[ 18   1 -22  51  10 -25   0] 10

[-38   0   6   3  -4] -4

[-39  13 -18 -42 -50] -50

[[ 36  36 -17  19]
 [ -4  -4   5  -5]
 [-13 -12  20 -22]] -4

[ 49   4 -32   7   6  -1] 6

[[-13 -47  15  -9  12]
 [-13 -15  15  -9  12]] 12
---
Input:
array([[  7.0, -18.2,  17.5, -16.5],
       [  6.7, -16.6,  12.5, -17.0]])
Output: 6.7

Input:
array([[  3.9, -15.6,  -1.1,  -1.2,  -0.1,   1.4,  -3.4],
       [-18.1,   3.9,  -2.5,  -1.9,  -0.5,  -1.1,  -1.7],
       [ -2.1,  21.2,   1.5,   3.0,   2.4,  -0.2,   3.8]])
Output: -2.1

Input: array([-144.5,   65.7,  119.9, -129.0,  -75.2,   74.6])
Output: -144.5

Input: array([ -92.2,   50.7,  174.8, -177.2])
Output: -92.2

Input:
array([[ 0.016,  0.071, -0.158, -0.060, -0.083, -0.003],
       [-0.017,  0.154, -0.134,  0.012, -0.101,  0.085]])
Output: -0.017

Input:
array([[  3.34,   2.54,   4.99,   3.57,   4.31,   3.64],
       [ -4.14,  16.00, -13.61,   7.08, -11.80,   4.01]])
Output: -4.14

Input:
array([[  79.496,   82.085,   15.858,  -73.896, -149.352,  -99.545,
        -136.815],
       [-110.955,   17.473, -129.199,   35.779,   56.380,   57.634,
         -44.629],
       [ -14.726,  -18.594,  124.873,   93.238,    9.394,  -56.402,
         145.554]])
Output: -14.726
---
[[  5  10  15 -10  14]
 [ 10  15  21 -26  22]
 [  9  29  34 -42  42]] -10

[[ -6  -2  13  14]
 [-20  12  48  -9]
 [ 20 -45   6  18]] 13

[[-24  31 -47  21 -44   9  31]
 [-13  23 -38  11 -32  12  23]
 [  9 -32  35   4  27   2 -34]] 9

[[ -3  -1 -14   4  -9]
 [ 13 -34  29  -4  27]
 [ 26 -47  46 -13  46]] 4

[[  0 -11  34  38 -42]
 [ 44 -23  25 -15 -37]
 [ 51   7   5  -9   1]] 38

[[ 18  29  37 -39 -27]
 [-32 -34  34 -24  33]
 [-31 -29 -42  36  32]] -39

[[ 25  16  18  23  -6  29 -27]
 [-32 -30 -30 -34  -3  -5  33]
 [-14 -32  36  25 -16  17  29]] 29

[[-23  -7  23 -35  -1  -9]
 [ 19  40  16   2  33 -12]
 [-27   6  30  14 -15  22]] -1

[[  8 -11  12  20  -2  39]
 [-31  14   4 -16   0  14]
 [ 11 -16  14 -28  13  23]] -2
---
[[ -3  -9 -31 -14  17]
 [ -3 -13  14  -3 -15]
 [-15  14  45  -7   1]] gives -3

[[ 23 -34 -46   9]
 [-10   1 -11  20]
 [ 22 -31 -44  11]] gives -10

[[ 25 -42 -18 -34  32  47]
 [-49  47 -31 -33  35  11]
 [  9 -24 -23 -28  20  32]] gives -49

[[ 22 -12 -17 -21]
 [ 39  -1  18  -8]
 [ 37  -6  10 -13]] gives 39

[[ -7   2  -5  42   5]
 [ -5  -4 -38 -16 -13]
 [ -7 -24   8  20  12]] gives -5

[[ -1  16  -4  37  15 -16]
 [ 28  16 -23 -11  20  -7]
 [ 20  10 -19  20   2  29]] gives 28
---
[ 1.758  1.567 -0.498 -1.439 -1.756] value -1.756

[[ 216.653  124.851  138.650  123.751  141.836   81.016   78.595]
 [  82.638   -9.948  101.878   -7.455  158.450  -44.868  -43.405]
 [ 153.929  -23.769    7.436 -128.191  147.329 -140.627   66.112]] value 66.112

[ 0.034 -0.143  0.103 -0.112] value -0.112

[  0.9  10.9   7.1  13.0  13.7 -10.9] value -10.9

[-0.12 -0.08 -0.15 -0.13 -0.09  0.10] value 0.10

[ 196.451  -92.121  -75.200  185.368 -159.330  127.234] value 127.234

[ -3.880   2.320  13.947   3.969 -10.904  10.394  19.884] value 19.884

[ -1.9 -14.1 -15.5  15.2   5.3  -5.3] value -5.3
---
[3 5 3 2 7] -> 3
[5 8 5 2 6 8 6] -> 2
[ 623 -766  382  417  217] -> 382
[94  1  5  2 11] -> 5
[9335 4718 5535 6311 6875 1946 4310] -> 6311
[139 249 145 174  57 253  50] -> 174
[140 161 120  48 193] -> 120
[515 866 548 888 205 615 399] -> 888
---
{"in": [[25, -6, 13, 18, -34, 9, -11], [-33, -32, 11, -22, 50, -24, -7]], "out": -34}
{"in": [[-40, -35, 21, 48, 6, -43, -31], [-19, 19, 8, -23, 6, 20, -17]], "out": 6}
{"in": [[46, 25, -22, 32, 4, 36, 48], [9, 4, -12, 7, -15, -3, 21]], "out": 4}
{"in": [[20, 8, -14, 28, -8, -10, -6], [7, -6, -31, -37, 8, 11, -9]], "out": -8}
{"in": [[4, -18, -10, 21, 41, 13, -18], [-16, -6, 9, -16, 41, 1, 17]], "out": 41}
{"in": [[-37, -32, 27, 5, -29, -26, -7], [-23, -19, 34, 0, -33, 28, 8]], "out": -29}
{"in": [[-6, 4, -9, 9, 8, 21, -5], [-28, -2, -3, -1, -7, -27, 45]], "out": 8}
{"in": [[18, 6, -1, -17, -16, 3, 31], [0, -41, -8, -20, -11, -21, -33]], "out": -16}
{"in": [[-4, 0, 7, 5, -7, -25, -36], [9, -2, -4, 6, 11, 27, 26]], "out": -7}
---
array([206,  38, 202, 150,  55, 128]) → 206, 128

array([[9111, 2422, 6745, 4216],
       [2568, 1764, 3622, 7181],
       [3398, 5624, 4422, 5286]]) → 9111, 5286

array([[57, 92, 56, 83, 54, 25, 68],
       [43, 94,  6, 34, 78, 83, 20]]) → 57, 20

array([[ 125,  480, -102, -149,  478,  501,  -18],
       [-509, -343, -249,  555,  114, -721, -373]]) → 125, -373

array([1, 7, 1, 9, 5, 3]) → 1, 3

array([152, 254,   9, 101]) → 152, 101

array([2, 8, 1, 5]) → 2, 5

array([6068, 2921, 5389, 6172, 1976, 6062, 7902]) → 6068, 7902

array([[29, 29, 22, 47, 29],
       [83, 83, 56, 12, 83],
       [71, 71, 53, 17, 71]]) → 29, 71

array([[5, 7, 3, 5, 5, 5, 6],
       [2, 3, 6, 3, 7, 6, 4],
       [3, 3, 3, 1, 7, 3, 6]]) → 5, 6
---
[[  8  -2 -34 -39  24]
 [-12 -13  -3  12 -15]
 [ -1 -10 -29  29  10]] | -1

[[-16 -17 -22  38 -18 -16 -14]
 [-17 -19 -23  38 -17 -16 -15]] | -17

[ -3  16  44 -15  12  37  47] | -3

[[-32 -18 -41   4  33 -25 -35]
 [ 17  12  31 -16 -24  33  27]] | 17

[  8 -47 -37  26] | 8

[ 18 -16 -22  40 -39] | 18
---
-1.76   0.47   0.72  -1.78  -1.61  -0.66  -2.33
-0.10  -0.78   0.65   0.15  -1.65  -0.20   1.40
 0.60   0.13  -0.19   0.98   0.56   0.57   1.46
gives 0.65

 0.127  -0.182   0.133  -0.053   0.195
 0.021   0.091  -0.089   0.076   0.065
gives 0.133

-0.5   0.8   0.0   1.4
-1.2  -1.3  -1.4  -0.3
 1.1   0.2   0.0  -1.8
gives -1.4

-0.406   0.279  -0.522  -0.090
 0.720  -1.295   1.933  -1.222
gives -0.522

 0.07   0.01   0.05   0.08   0.08  -0.04   0.14
-0.11  -0.10  -0.12   0.21  -0.07   0.22  -0.16
 0.08   0.08   0.06  -0.05  -0.07  -0.07   0.06
gives -0.12

  5.345    6.457   -2.324   -0.618
 -1.156   -8.122   16.792    1.429
 -2.750    0.501    1.429  -11.774
gives 16.792

  36.08   -54.06    83.66   -33.07   -54.23
  48.43   -75.68   120.27   -22.15   -59.23
 -61.40    68.68  -162.34   -68.14     0.36
gives 120.27

 1.72   1.86   2.28   1.67   1.38
 1.56   1.63   1.71   1.22   1.68
 1.50   1.92  -1.67   1.30   1.45
gives 1.71
---
array([[ -7,   1,   0,  20,  -8,   6],
       [  4,   0,   8,   9, -37, -25],
       [  6,   3,   8, -33,  -6, -31]]) Out: 0

array([[-13,  39, -23,  21,  20,   5,   7],
       [ 21, -11, -23,  29,  11,   8,  -4]]) Out: 39

array([[ -9, -22,  20, -10],
       [ -9,   9, -10,  -8],
       [ 46,  21, -23,  47]]) Out: 9

array([[  9,  -9, -14,  36,  -5,   1,   4],
       [-24,  20, -12, -17,  10,   6,   5],
       [ 20, -12, -32,  14,  -4, -12, -16]]) Out: 20

array([[ 44,  44,  14, -15,  51],
       [-34, -35,   1,  -7, -27]]) Out: 44

array([[20, 16, 17, 15, 34],
       [31,  7, 28,  3, 37]]) Out: 16

array([[ -3,  22,  25,   2,  13,   2],
       [-22, -19,  -4, -48, -38, -24],
       [ -1,  24, -20,   2,  17,  -3]]) Out: -19
---
-36	2	46	-29	0	41 -> -36
-14	-8	-21	5	2	-47	-22 -> -14
40	-33	3	22	5	-6 -> 40
4	-44	23	8	20	-8	9 -> 4
-49	-8	-10	10	18 -> -49
42	3	15	-23	-14	41	40 -> 42
